The rows of Y fall into 3 groups, which share some directions, and each row is roughly a mix of its group's hidden directions.
Y, 109 rows:
[[  0  -6  16  -3   7  -3 -27 -21 -29  62]
 [ 33  46  35 -28  -4  -3 -11  27   8 -12]
 [ 53  10 -12  -9  16 -11 -15  31 -23 -34]
 [ 29 -22  21   8  45 -12  -8 -19   2  43]
 [ 41  -5  34  13 -42  33  13   9   6  11]
 [-37  -7  -4   1  59  18  21  -8  11  19]
 [  6 -42  14 -10 -15 -25 -25 -17  48  15]
 [ 17 -17  -9   9  43 -14  40 -23  21  31]
 [ 10  48 -22 -31  24  16 -13  25 -23  19]
 [ 10   5  16 -23 -42  25 -38  18  24 -26]
 [  1 -18  -6  56  -5 -14  23 -28  19 -31]
 [ 33   9  12 -14 -61  13 -26  12  -8  -2]
 [-34 -40  -7  -1  -4  10 -38  13  42   1]
 [ 29 -21 -15  -5   2  15 -48  -6  47  -3]
 [ 31 -13 -53  12  -9  23 -12 -35  -4 -16]
 [  9 -45 -21 -37 -36  22   1  -1  15  21]
 [-46 -24  17  16 -29  31   6  27  -5  23]
 [ 27   8  33  -1  22 -36 -31  38  13   8]
 [ -4 -36  21 -32 -44   9 -21  19 -10 -26]
 [  6  40 -46 -18   0  28  25  -8 -12 -24]
 [ 18  28 -21 -24  -9  34 -13  -9 -38 -35]
 [-24   7 -14  11  18  -2  35 -33 -43  29]
 [-22 -15  -8 -72   7   8   6  -2  -2 -13]
 [  3  30 -50  20 -11   2  -3  43  -5 -23]
 [-40 -25  24 -18  36  12  15 -32  23  -3]
 [ 36  10 -34   5  19  15  43 -30  16 -15]
 [ 26 -15 -14 -18  -3 -13 -46  39  17  27]
 [  3 -10  19  38 -29 -19  15  -4  25 -48]
 [  9 -49  22  14 -42 -14  -6  19  20  19]
 [  3  -5 -31 -48  17  21 -11   6 -25 -38]
 [ 22   4  22 -38 -52  19  18 -15 -14  -8]
 [-47  10  -7  36  -3  45   4   6 -25  -3]
 [ 21  25 -15 -59  35 -13  -3  -9   4  -7]
 [ 13  13  -1 -20   6 -47  36 -11 -44  -2]
 [ 19 -19 -10 -22 -38  -2  52   2 -25 -15]
 [ 27  50  10 -34   2  20 -29  21 -10   5]
 [-10 -39 -23   5 -39   1 -31  11   0  39]
 [-23  39  16 -15   3  -2 -35  17 -48  -1]
 [-45 -34  -1  11 -34  -3  -9 -29  12 -28]
 [ 26  -8  31  -9  36  10   1  25  49 -10]
 [ 19  33  -8  -9 -17   0  39  17  47 -20]
 [  9  25 -25  -4  33  -9  -5   3 -56 -24]
 [-22 -21  27   7  54   7   1  -7  41  -2]
 [-28  13 -10  39  -9  58   5  11 -11  -7]
 [ 25  28  -2 -40   6  17  50   2 -22   4]
 [  9  -3 -13  18  53 -14  31 -33  -8  24]
 [-31 -13 -11  37   6 -39 -30 -27 -19   9]
 [ 36  15   6  22  32 -14  21  -9  44  23]
 [ 18  12 -33  -8 -55  12 -12  35  -7 -11]
 [-10  10  -8 -14 -41  30 -51  26   3   1]
 [ 32 -36  51  11 -12   2  17 -11  25  11]
 [  3  -5  24   8   2 -54   8 -42  28  -9]
 [-38  -1 -15   8  12  -7   3 -10 -63 -18]
 [ -9 -11  30 -50 -13   9  18  42  18  -1]
 [-32  -5  31  19  45  26 -16 -10  29   5]
 [-33 -53  13 -32 -10 -15  18  14  -8  14]
 [-11   1 -22  54 -25  27  19 -29  -9  11]
 [-26   0 -59   6   7  15  38 -19  -3   3]
 [ 13  17  12 -15   1   5  15 -30  64 -18]
 [ -8  40  19  11  48  27  26 -12 -17   9]
 [-25   8 -57  -9   8 -16 -17  10 -31  26]
 [ -4   4  30 -45 -11 -21  34  23 -13 -30]
 [ 29  25 -15 -13 -41  23  16  14 -36  22]
 [-24 -14 -27 -23 -19  39  21  13 -41  12]
 [-12  -4 -10  -6 -28  -2  50  -5 -40  32]
 [  5 -36   1  -6  -4  21 -48  28  23 -29]
 [ -6 -20  -7   7  26 -27 -59 -26  12   3]
 [-69 -23  13 -22   7   1  -9  -7 -13  -8]
 [ -3   9  -9 -16 -24  23  47  18 -26  39]
 [-36  31 -26 -40  22   2 -12 -15 -29   1]
 [-30 -32 -17   6  -1  -1 -36 -35  11  37]
 [-56 -32  10  -3 -13 -15 -17  20 -13  27]
 [-16  53 -10  20  43   5  -3 -25 -13  -9]
 [ 34  39  24  10  42  -7 -24  -8 -14  19]
 [ 15  -7 -40  22  11   8  46 -29  28  -8]
 [-18  -4  32 -19 -22  -5  33  22  11  49]
 [ -3  46 -14  -4  52   4 -17  16 -19  17]
 [ 41 -20  18  11  40 -19  29 -24  16  10]
 [ -4 -35  43  -9 -31  -8  10  31  28 -17]
 [-15  -8 -21   9 -18  33  16  26 -56  -8]
 [ 12 -10  19 -45   8 -28   3  38 -21 -30]
 [ 18  -7  35  45  11 -32   5  -5  39   3]
 [-22 -21 -17  -1 -13  38  -1  23 -40 -37]
 [-39 -15 -40 -15  -5  25 -16  -6 -39  16]
 [-21   4 -42  -3  21 -10 -41  36  20 -12]
 [-23  15 -16 -35  -8  36 -13  23  26 -36]
 [-45  17  -3   8  -8  28 -52   0   7 -16]
 [-25  19 -45 -30 -30  29   8  23   9   2]
 [-15  19 -18  18  37  15 -44  18 -31  16]
 [ 51   8  18  25 -26  22  19  21 -10  27]
 [ 15  15   3  13  23 -40  -3 -43  12 -40]
 [ 22  48 -13 -38 -15  28  -4  17  -5 -23]
 [-31 -40   1 -15  11 -27  45   5   7  24]
 [ 23 -29  39 -32  24  -5 -15  -1  28  30]
 [  1 -16  16  28  47 -16 -29  15  37   5]
 [-21  17 -50 -32  -8  20  29  10 -23   0]
 [-51  20  -6  22  -7  43 -21 -12 -15   7]
 [ 30  40  -7 -40 -11  30  11  23 -21   9]
 [ 16 -13  14  53 -14 -14   4 -14  37 -29]
 [  3  -5 -48 -38  15  27  32  -9  -4  20]
 [  6   9 -22   1  31  27 -57   9  15  22]
 [-26   1  13 -22 -36  11 -41  23 -32 -17]
 [ 30   1  43 -33 -36 -10 -15 -19   3 -23]
 [ 21  23 -36 -38 -17  17  -9  42  -8  11]
 [-56 -14 -17  33 -13 -20  14   8  21  17]
 [-24  37  -4  45   8  42   8 -17   9 -11]
 [-39 -37 -14  -5 -35   6 -11  23  26  25]
 [  0  32  33 -10 -16   2 -52  26 -20  -6]
 [ 32 -10  33 -15 -25 -10  45 -28  -8 -14]]
Here is one row of each group, with its name. Which group are the others in?
[  9 -33  54   7   2 -21 -36  -1 -19   0] => D
[ 36  28 -14 -25   2 -24  24  20  -1 -43] => F
[ 10 -16   5 -20  27 -49 -34   1 -17 -29] => V

[-24   6 -17  16  20  13 -45  -8 -28  41] => D
[ -3 -19  43  22  44  10  22 -19  24  14] => F
[ -9  23 -22 -47  26   2  20 -22 -24 -29] => V
[ 28  35  10  46   3   0 -20 -20  -3 -35] => D
[  0   9 -21  10  47  -5  28 -36 -37   4] => D
[ -1  35 -24  -2 -11  28 -12  13 -42  39] => F
[ 32  34  23 -49 -10  10  -5  25  -5 -19] => D
[  9  -3  17  52 -15 -14  -4  37 -28  25] => V
[ 39  32  10  55   7 -19  -2   3   7  11] => V
